In the data rows, the value 128 means zero.
Here are some points, one per row:
116,167,121,117,071,104,109,147,147,070,173,158,117,129,156,078,157,135,172,165,178,125,127,148,039,152,098,119,121,158,137,119,117,146,096,128,147,118,168,178,153,123
047,075,155,162,164,110,129,168,072,140,128,215,127,089,135,058,100,171,076,083,077,082,102,147,111,118,103,160,093,101,064,161,149,099,089,105,104,114,084,081,105,119
092,105,177,156,134,213,039,125,138,156,107,198,090,097,128,075,161,165,170,135,153,125,198,183,164,122,171,072,168,089,132,096,068,115,111,213,117,143,116,153,168,127
157,155,134,130,117,139,122,114,119,164,150,139,122,109,136,143,132,126,104,113,098,100,120,124,111,128,094,098,089,119,123,157,145,123,106,121,115,129,120,154,148,148
120,073,122,112,140,105,107,151,180,205,127,141,189,168,230,102,099,228,145,147,165,076,011,149,176,158,101,077,165,135,072,119,147,178,120,080,183,164,104,159,125,114
164,110,097,132,127,134,156,157,130,157,161,132,116,102,144,164,140,150,132,121,097,132,146,131,115,112,109,119,086,114,149,144,131,136,122,131,095,126,105,120,161,160
131,128,131,103,125,143,134,145,130,165,142,113,153,105,107,109,147,118,115,122,099,125,140,141,137,163,165,168,168,163,149,144,124,151,104,079,131,146,129,147,153,134
112,121,113,131,152,168,147,126,123,091,128,122,112,109,132,145,145,141,123,123,113,119,109,120,126,116,122,133,162,152,143,173,141,109,114,136,164,151,127,136,127,127
150,143,127,149,110,131,122,133,143,138,142,124,150,143,132,123,105,114,120,120,121,137,124,112,112,125,118,144,161,098,106,112,123,116,112,127,096,108,125,115,121,160
084,147,151,114,117,096,013,167,058,133,103,056,144,141,134,124,157,155,109,114,165,085,134,170,122,095,111,159,127,144,221,109,195,094,117,108,156,125,211,087,104,114
143,159,137,100,093,099,127,102,104,109,130,133,121,115,108,123,130,123,137,119,173,167,122,125,168,121,116,127,120,148,112,181,147,150,095,126,110,148,140,154,124,128
129,110,096,103,129,139,060,138,139,129,136,147,088,133,130,097,096,106,089,117,110,126,178,092,146,115,118,152,155,146,169,142,168,172,168,115,128,135,109,122,123,095
171,130,082,105,124,111,140,154,128,184,113,106,175,133,131,131,094,121,152,091,107,135,116,145,088,111,162,137,141,087,113,114,105,130,131,147,135,091,113,136,164,189
149,144,130,160,109,119,131,134,144,152,123,123,123,115,156,142,102,124,125,131,128,108,127,093,118,145,164,150,083,108,089,121,120,131,121,146,112,105,159,144,143,143
142,111,091,110,084,099,079,094,152,111,123,125,119,173,133,127,132,150,144,117,083,087,136,088,125,119,201,151,114,115,117,143,129,114,116,123,154,158,121,160,074,115
114,143,057,104,173,122,124,164,125,085,092,207,125,117,160,137,146,121,073,103,131,083,134,119,077,163,145,125,135,088,137,069,114,182,110,188,123,086,141,168,139,110
158,110,208,145,196,072,090,166,116,112,186,172,211,171,063,173,136,137,135,146,105,205,111,098,095,133,155,197,181,122,093,086,189,095,145,162,105,135,115,178,198,111
133,131,112,154,129,165,173,129,112,114,106,143,133,163,085,124,148,136,110,111,141,144,165,180,124,098,137,108,179,119,115,090,130,085,138,093,133,177,090,116,114,087
146,151,102,151,129,138,092,108,156,129,106,133,179,181,142,130,084,103,080,149,119,112,146,110,097,158,050,128,119,163,153,090,074,063,114,161,089,142,077,175,074,171
148,065,138,204,035,179,150,143,083,102,173,138,120,175,127,126,183,126,150,068,155,122,165,122,186,184,097,196,074,112,133,123,076,150,139,145,184,050,025,129,131,125
070,105,028,141,139,158,109,025,096,200,186,148,099,124,113,125,155,084,072,154,206,199,095,109,102,148,131,085,126,204,116,066,158,095,142,066,114,081,125,137,150,134
140,108,151,147,122,146,132,095,144,115,100,127,115,082,196,123,168,081,165,180,096,099,181,101,126,159,130,132,114,142,066,132,182,121,076,111,090,080,181,083,138,156
109,137,127,144,120,097,134,132,137,121,098,155,135,134,141,107,105,126,138,152,130,160,119,112,109,101,119,132,105,130,181,167,148,141,116,142,123,180,102,086,118,169
111,133,087,122,148,168,149,114,163,129,096,114,151,129,100,104,140,132,168,111,079,129,115,125,116,095,138,144,121,160,136,152,176,134,140,151,185,139,111,108,156,098
088,104,142,158,142,171,176,144,126,149,144,107,137,149,091,157,095,095,130,082,131,090,106,125,106,128,173,184,143,196,155,125,104,172,127,117,146,104,185,174,090,063
170,132,166,060,150,157,131,163,196,188,150,134,126,126,103,082,162,109,126,152,187,084,144,079,116,100,116,132,160,123,091,100,124,087,129,137,131,092,135,093,072,120
178,164,164,090,178,114,126,161,080,144,090,136,091,160,096,121,111,067,206,052,146,084,112,083,133,124,078,055,108,149,158,087,108,127,136,079,138,104,071,125,106,160
150,148,140,069,140,164,114,115,173,152,149,132,137,111,122,128,113,121,143,124,121,122,153,142,152,144,085,175,107,114,142,166,131,115,117,079,122,132,118,174,103,149
134,155,123,164,097,068,101,075,105,155,100,091,139,178,118,107,107,113,090,073,123,116,145,175,171,127,147,081,155,099,114,149,125,152,128,186,124,118,138,174,101,113
127,109,137,104,100,129,116,112,103,141,139,106,158,098,138,121,121,128,147,163,143,187,146,123,129,096,150,119,138,133,154,143,115,156,129,127,094,164,085,141,088,131
144,162,103,071,098,147,150,091,182,100,099,142,186,187,133,105,139,189,127,141,070,169,122,101,191,169,074,109,112,135,131,137,095,114,207,118,099,130,161,105,189,079
162,118,126,130,103,094,121,123,158,131,159,136,099,152,136,101,143,093,090,128,090,143,126,125,100,071,117,196,165,075,137,079,140,129,118,089,162,090,133,127,126,164
107,058,182,068,184,096,218,103,143,088,103,075,143,170,141,088,123,096,024,146,196,105,217,175,068,139,137,139,051,105,098,120,090,138,136,125,157,202,110,144,167,127
121,127,150,069,106,126,119,123,123,120,151,185,126,063,145,170,108,110,115,094,121,122,150,149,161,109,098,135,110,094,140,085,128,157,122,152,127,185,150,158,120,098
132,164,142,125,132,146,161,112,087,179,102,124,068,107,139,165,096,131,092,151,136,118,101,109,108,143,165,167,181,118,130,156,073,066,164,161,154,178,153,141,126,178
142,127,122,137,121,107,114,156,211,090,185,046,102,048,149,127,099,083,136,137,092,120,068,187,128,133,130,084,107,092,161,084,152,054,096,142,111,120,054,147,132,068
146,148,202,120,218,208,134,130,075,084,123,086,091,208,173,147,110,091,137,167,094,126,094,119,173,109,146,089,104,092,150,126,133,168,089,110,072,087,135,159,162,089
124,095,099,113,094,094,141,148,100,137,145,088,127,116,107,121,126,125,177,148,168,168,132,129,124,104,114,126,149,158,108,131,100,157,131,167,089,140,130,111,132,127
097,100,100,151,133,094,131,138,157,112,074,146,156,173,111,139,106,108,154,118,093,144,167,102,155,079,107,125,106,114,085,087,099,120,106,139,150,114,173,082,135,135
090,149,131,106,104,142,119,154,130,082,128,106,150,105,122,127,120,139,132,110,119,146,170,124,101,114,128,072,125,127,081,084,137,116,128,146,191,131,111,096,146,132
113,132,128,174,146,111,134,129,124,130,132,139,119,125,125,095,111,113,140,154,126,109,124,102,113,114,115,112,138,140,142,184,132,110,169,172,168,124,132,151,099,085
112,113,143,113,121,079,119,106,114,104,141,163,137,120,146,145,134,121,125,102,125,139,098,161,178,157,085,134,118,132,122,096,096,154,142,144,142,124,158,134,159,096
204,157,091,181,137,091,115,174,135,189,135,147,058,175,143,134,180,090,161,178,104,103,123,155,135,111,094,153,093,171,104,133,126,118,123,127,158,227,119,087,144,090
048,087,154,115,004,140,158,189,158,126,077,146,128,182,109,207,163,056,094,136,148,087,086,076,130,149,122,071,162,100,191,142,228,132,153,142,082,172,111,093,159,163
156,062,128,089,148,139,124,129,161,089,122,160,099,119,102,162,165,146,089,110,150,147,101,134,104,120,085,115,154,108,138,230,134,114,141,145,158,099,149,139,123,163
126,117,135,156,161,189,132,120,081,093,155,109,160,112,156,120,151,145,108,144,107,130,092,106,106,129,101,127,149,162,173,144,120,125,136,149,132,148,127,121,103,129
143,105,125,116,117,142,074,092,170,117,137,153,067,152,148,204,036,172,094,116,154,117,103,155,141,108,180,146,053,217,148,091,158,110,174,164,123,114,115,070,138,127
141,122,100,086,082,136,124,102,099,131,101,112,172,118,160,111,170,143,124,129,091,135,100,098,109,143,218,144,105,106,119,103,116,153,144,130,088,129,095,112,086,117
079,126,135,083,121,104,152,099,131,112,143,136,077,131,142,128,144,104,173,154,095,147,114,122,104,152,144,158,153,068,107,131,137,099,184,108,122,130,085,123,070,056
100,133,091,165,154,157,139,115,135,095,122,129,135,155,131,129,130,126,135,138,124,117,124,120,139,135,128,135,170,154,168,177,109,119,101,160,133,154,146,102,144,129
156,177,114,189,133,159,074,109,162,129,147,091,149,130,147,142,184,106,100,093,220,110,060,096,121,067,152,180,107,029,117,158,075,182,121,083,109,154,122,076,200,111
163,089,127,086,102,140,137,081,082,154,153,140,090,153,091,131,032,165,168,174,159,092,133,171,095,180,109,156,179,053,126,134,132,121,125,151,066,095,158,025,133,074
145,123,147,135,110,112,132,148,130,145,163,119,140,140,168,148,145,131,096,129,096,120,158,121,116,094,111,106,168,184,107,106,096,136,099,128,067,121,110,114,123,141
110,158,123,110,101,070,124,106,113,101,131,168,096,105,119,103,128,158,132,105,145,174,138,121,136,129,127,139,113,152,158,148,124,142,100,112,097,141,106,124,111,128
193,187,164,159,114,113,098,142,088,083,069,160,151,094,173,200,115,145,126,193,159,156,165,132,099,192,187,147,178,144,090,136,177,164,162,097,211,106,067,100,110,112
176,067,166,127,070,115,123,126,081,147,176,102,132,147,123,082,112,164,118,135,124,129,158,074,103,081,160,049,070,135,129,186,181,081,150,140,148,101,159,180,165,113
130,112,094,118,163,171,159,147,127,097,132,114,126,114,135,115,156,154,136,127,129,118,107,095,117,122,135,120,152,160,143,162,135,122,112,179,149,135,127,119,126,134
170,164,134,133,157,114,146,075,157,141,133,105,147,095,112,098,132,100,065,149,155,131,165,137,182,080,078,109,167,147,151,144,207,221,136,184,145,090,098,101,113,122
117,130,117,113,121,100,121,148,118,129,119,144,140,088,084,146,173,100,107,150,143,124,076,086,177,141,161,087,069,121,058,111,084,143,176,155,119,150,159,117,079,080
138,133,091,161,190,130,164,104,130,158,126,132,157,137,200,218,195,188,173,029,174,174,210,130,104,114,103,109,100,068,139,121,178,060,125,100,100,143,176,144,065,076
094,140,155,129,135,112,157,074,134,111,107,108,035,179,161,086,196,165,170,103,091,122,099,163,132,105,137,165,163,141,089,060,178,172,186,134,097,134,162,178,131,220
141,140,104,091,124,109,137,112,107,101,124,152,119,138,126,094,108,127,161,125,179,146,105,104,106,134,126,116,118,113,159,147,128,141,116,123,144,109,136,126,122,139
081,149,133,097,135,128,151,183,135,143,128,120,144,133,149,102,142,131,144,110,137,107,137,095,151,170,149,195,166,198,151,138,114,105,088,135,101,120,146,135,146,106
102,162,149,156,156,151,083,218,186,142,159,108,064,144,118,127,118,133,104,092,092,211,158,153,053,165,136,067,112,144,102,190,083,203,201,074,081,121,164,094,088,143
164,125,214,175,151,132,146,088,169,180,123,128,159,114,069,077,168,122,136,133,094,183,069,169,107,231,133,123,045,125,199,087,156,134,094,187,152,137,164,074,069,151
110,125,111,151,120,088,153,123,142,073,125,112,119,113,132,113,093,109,153,129,155,138,105,129,124,108,124,130,141,143,131,181,140,118,125,139,129,099,132,122,102,117
080,092,081,173,191,086,079,095,103,113,134,086,163,097,072,156,128,133,206,209,137,054,172,104,126,175,084,132,112,096,149,128,158,174,222,099,096,145,112,178,137,167
139,153,137,121,118,135,131,145,135,147,131,121,139,120,105,121,112,134,128,100,121,122,138,151,140,174,161,145,138,120,147,166,140,123,109,105,125,127,133,141,163,160
073,160,132,105,187,119,104,147,113,130,180,071,119,141,165,103,107,112,137,091,165,166,141,082,199,179,169,147,102,109,088,125,133,072,131,158,141,144,090,085,171,193
138,116,102,113,112,098,104,129,112,110,117,138,150,109,128,101,129,130,146,130,145,152,124,119,133,114,139,121,113,134,162,153,127,145,114,114,112,126,137,115,119,119
111,134,098,155,125,102,169,139,151,133,140,110,130,161,138,149,095,084,129,116,128,149,152,172,165,191,137,077,158,116,085,136,136,134,071,105,142,113,144,136,121,104
These points spread out most along one direction. How far along it is each point below, from 0 to 99? The average is 50, and the first point in the table lies past the average. One standard deviation of the points above along it is 16.
113,159,210,160,094,146,127,098,160,097,187,144,162,118,125,171,075,141,145,129,142,122,091,106,124,068,101,130,143,141,090,114,087,129,114,112,128,141,143,145,067,177 46
094,122,122,128,104,202,148,125,136,124,120,123,151,111,106,142,104,120,159,127,124,125,155,160,103,110,118,138,112,122,095,098,139,141,103,118,136,148,131,152,147,124 40
090,123,173,119,144,084,095,065,156,159,002,085,087,111,055,174,144,190,120,157,130,152,109,077,091,112,124,115,135,150,143,136,069,128,049,083,121,071,061,135,173,078 56
087,129,121,145,145,192,135,097,108,139,111,146,162,131,123,109,082,098,134,137,090,128,159,125,125,103,119,131,106,081,100,119,132,145,119,096,168,161,145,113,126,126 38
143,128,122,117,115,158,094,149,118,099,054,088,168,107,118,127,155,120,132,113,141,103,104,247,141,119,091,160,112,160,046,147,123,100,190,138,083,086,106,116,116,142 42
129,063,125,079,134,107,070,113,095,120,148,116,151,115,158,194,161,072,128,149,077,139,128,163,160,121,127,092,147,130,149,131,040,101,126,112,206,108,166,099,115,167 48
121,158,174,172,129,068,210,116,147,152,160,080,105,055,135,140,133,207,124,107,105,067,171,090,154,134,110,104,172,118,178,079,089,132,182,108,151,102,125,085,163,135 44
095,201,078,100,131,132,171,195,090,124,177,125,105,179,046,161,157,215,082,246,107,126,137,168,202,093,153,120,075,075,122,100,125,142,070,119,160,078,127,146,075,179 42
209,108,117,156,155,120,148,090,126,048,161,171,141,116,049,110,129,131,115,090,106,040,139,148,150,152,200,086,153,164,116,113,108,111,104,052,089,190,158,101,137,162 43
122,143,138,166,134,120,184,172,154,137,079,196,165,101,172,083,107,087,125,178,152,153,124,187,172,070,191,127,108,139,206,136,104,068,191,062,096,071,156,174,155,144 51
124,227,131,114,095,131,149,118,069,155,146,130,132,122,133,139,132,118,107,119,091,112,109,133,072,100,077,114,112,144,095,129,119,111,132,145,137,121,139,138,172,086 47
127,145,139,140,130,125,135,128,161,173,124,143,108,100,098,154,124,113,134,115,126,116,138,130,168,172,153,156,125,139,119,173,139,108,113,138,133,124,133,182,153,151 47
142,089,114,106,163,132,182,133,097,139,114,137,115,120,135,144,119,130,182,125,122,159,106,151,098,078,132,139,126,173,155,133,129,161,138,168,141,142,115,116,125,138 63
186,076,089,174,113,175,129,205,096,096,046,062,060,067,105,088,069,159,088,125,140,199,099,075,170,154,071,150,159,111,113,052,131,120,117,106,137,179,195,183,130,118 51
